array([[114, 128, 112, 111, 108, 114, 133, 130, 137, 134, 110, 141, 104,
        123, 108, 132],
       [118, 142, 121, 116, 137, 118, 126, 118, 133, 145, 141, 129, 115,
        128, 141, 126],
       [115, 127, 142, 122, 131, 111, 134, 136, 138, 116, 132, 131, 115,
        130, 126, 130],
       [137, 111, 138, 135, 118, 131, 119, 142, 118, 130, 123, 136, 140,
        133, 127, 125],
       [109, 142, 120, 108, 136, 109, 131, 120, 139, 129, 141, 140, 106,
        130, 138, 139],
       [125, 140, 122, 124, 141, 123, 118, 118, 124, 113, 140, 117, 126,
        122, 141, 133],
       [131, 109, 140, 132, 115, 131, 140, 153, 131, 129, 109, 131, 133,
        133, 107, 123],
       [116, 130, 131, 114, 137, 117, 133, 123, 121, 125, 140, 137, 123,
        127, 144, 129],
       [137, 133, 131, 136, 137, 130, 120, 123, 127, 112, 137, 127, 140,
        126, 131, 126],
       [133, 121, 126, 132, 123, 136, 142, 136, 136, 136, 120, 121, 133,
        128, 123, 126]]) yields 118

array([[129, 130, 130, 133, 137, 150, 129, 133, 136, 130, 131, 133, 135,
        148],
       [129, 135, 130, 129, 136, 135, 131, 133, 132, 129, 132, 129, 135,
        135],
       [130, 133, 134, 132, 134, 140, 131, 135, 137, 130, 133, 139, 134,
        136],
       [131, 132, 131, 130, 136, 139, 133, 131, 138, 131, 133, 132, 136,
        134],
       [130, 133, 136, 133, 135, 137, 131, 137, 134, 129, 133, 142, 132,
        140],
       [129, 129, 129, 129, 133, 133, 130, 130, 131, 128, 131, 129, 132,
        136],
       [129, 129, 129, 132, 131, 145, 129, 131, 135, 130, 130, 132, 131,
        137],
       [129, 129, 130, 129, 132, 131, 131, 129, 132, 129, 131, 130, 131,
        132],
       [131, 130, 134, 134, 134, 147, 132, 135, 139, 131, 134, 141, 133,
        142],
       [129, 131, 131, 129, 131, 132, 129, 132, 131, 129, 130, 132, 130,
        131]]) yields 129

array([[116, 131, 139, 136, 118, 126, 134, 124, 128],
       [125, 123, 123, 133, 118, 135, 130, 125, 131],
       [130, 132, 133, 129, 132, 124, 129, 132, 126],
       [106, 140, 144, 151, 108, 131, 135, 127, 128],
       [117, 133, 140, 140, 114, 119, 137, 127, 126]]) yields 125

array([[142, 132, 133, 141, 123, 131, 142, 124, 134, 123, 124, 154, 127,
        133, 128, 124],
       [140, 123, 140, 140, 111, 149, 126, 113, 120, 140, 114, 123, 142,
        134, 106, 129],
       [137, 114, 124, 127, 116, 143, 132, 138, 117, 118, 122, 122, 133,
        132, 113, 126],
       [124, 137, 118, 121, 128, 122, 135, 134, 131, 128, 129, 134, 116,
        128, 130, 129],
       [147, 117, 127, 143, 118, 142, 132, 131, 125, 127, 111, 131, 146,
        124, 109, 120],
       [135, 120, 126, 137, 121, 138, 133, 136, 129, 111, 119, 123, 138,
        124, 115, 131],
       [129, 139, 123, 124, 137, 124, 140, 130, 126, 115, 145, 134, 116,
        133, 152, 132],
       [148, 126, 120, 143, 115, 141, 128, 139, 140, 130, 112, 135, 144,
        130, 119, 127],
       [119, 125, 112, 126, 128, 125, 132, 142, 128, 108, 129, 118, 127,
        125, 131, 131],
       [126, 137, 139, 117, 136, 122, 125, 116, 121, 138, 140, 125, 121,
        134, 139, 131],
       [122, 138, 121, 125, 134, 109, 119, 129, 145, 131, 139, 135, 117,
        120, 148, 123],
       [149, 125, 122, 143, 117, 142, 126, 133, 141, 126, 116, 133, 146,
        128, 119, 124]]) yields 140

array([[121, 136, 137, 139, 137, 120, 102, 134],
       [118, 109, 140, 130, 136, 119, 120, 135],
       [126, 110, 130, 134, 132, 140, 127, 119],
       [137, 147, 117, 125, 120, 133, 136, 123],
       [120, 114, 138, 132, 135, 123, 118, 133]]) yields 118

array([[132, 125, 135, 124, 130, 137, 126, 118, 125, 121, 128, 138],
       [123, 130, 118, 136, 130, 131, 138, 137, 129, 153, 137, 119],
       [125, 112, 113, 129, 139, 123, 130, 134, 129, 142, 135, 128],
       [136, 124, 137, 132, 122, 131, 133, 112, 134, 136, 108, 132],
       [129, 134, 133, 142, 128, 132, 122, 129, 127, 133, 124, 148],
       [133, 122, 134, 138, 134, 136, 132, 121, 134, 122, 118, 143],
       [132, 135, 139, 118, 133, 121, 127, 133, 140, 120, 120, 120],
       [134, 142, 139, 135, 129, 135, 124, 135, 125, 131, 121, 132],
       [123, 146, 130, 118, 141, 133, 117, 141, 128, 118, 134, 131],
       [139, 137, 137, 143, 126, 135, 137, 130, 130, 138, 122, 132]]) yields 123

array([[108, 131, 125, 129, 131, 122, 131, 118],
       [133, 131, 111, 112, 126, 141, 128, 102],
       [128, 128, 128, 128, 128, 128, 128, 128],
       [128, 128, 123, 123, 127, 132, 128, 120],
       [146, 126, 121, 129, 132, 115, 126, 124],
       [137, 132, 141, 123, 128, 128, 123, 129],
       [124, 121, 128, 135, 135, 130, 126, 134]]) yields 133

array([[122, 123, 128, 132, 133, 134, 109],
       [103, 120, 127, 130, 131, 131, 117],
       [150, 134, 126, 131, 137, 133, 111],
       [114, 122, 125, 116, 117, 112, 137],
       [103, 118, 126, 119, 118, 116, 132],
       [ 98, 118, 125, 120, 122, 116, 139]]) yields 103
---
[127 124 120 106 136 120] value 136
[151 119 128 111] value 128
[156 146 142 117 128] value 117
[123 152 128 142 118] value 142
[122 123 131 106 108] value 106
[138 142 133 135 136 152] value 136
[115 100 136 152] value 136
---
[[117 133 138 127 141 102]
 [128 128 128 129 128 128]
 [129 127 140 150 146 127]] gives 141

[139 119 125 102] gives 119

[129 156 142 144] gives 142

[[127 145 119 143 139]
 [106 125 138 102  98]
 [140 147 108 134 137]] gives 143

[135 133 120 152] gives 133

[[120 127 125 114]
 [133 130 157 118]
 [124 135 150 114]] gives 135

[[157 139 109 123  99 143]
 [135 144 141  99 107 104]] gives 143

[138 112 105 131 114 133] gives 131

[[134 144 117 109]
 [143 130 137 139]
 [112 125 146 104]] gives 143
---
[114 125 136  99 132 141]	114

[[156 147 113 133 127 151]
 [103 121 123 149 133 101]
 [158 155 118 138 120 126]]	156

[[139 140 139 150 116 123 139]
 [126 116 140 119 117 146 123]]	139

[[140 121 130 123 141 123 133]
 [138 129 120 136 128 134 128]
 [148 115 133 114 155 110 145]]	140

[137 102 147 130]	137

[[128 130 126 118 125]
 [131 136 105 121 124]]	128
---
[139 116 132 130 111 102] ==> 130
[116 102 137 142 126 120] ==> 142
[106 124 132 116 148 130] ==> 116
[127 140 106 122 135 115] ==> 122
[ 99 109 121 119 115 112] ==> 119
[133 137 132 105 128 121] ==> 105
[126 135 149 125 120 133] ==> 125
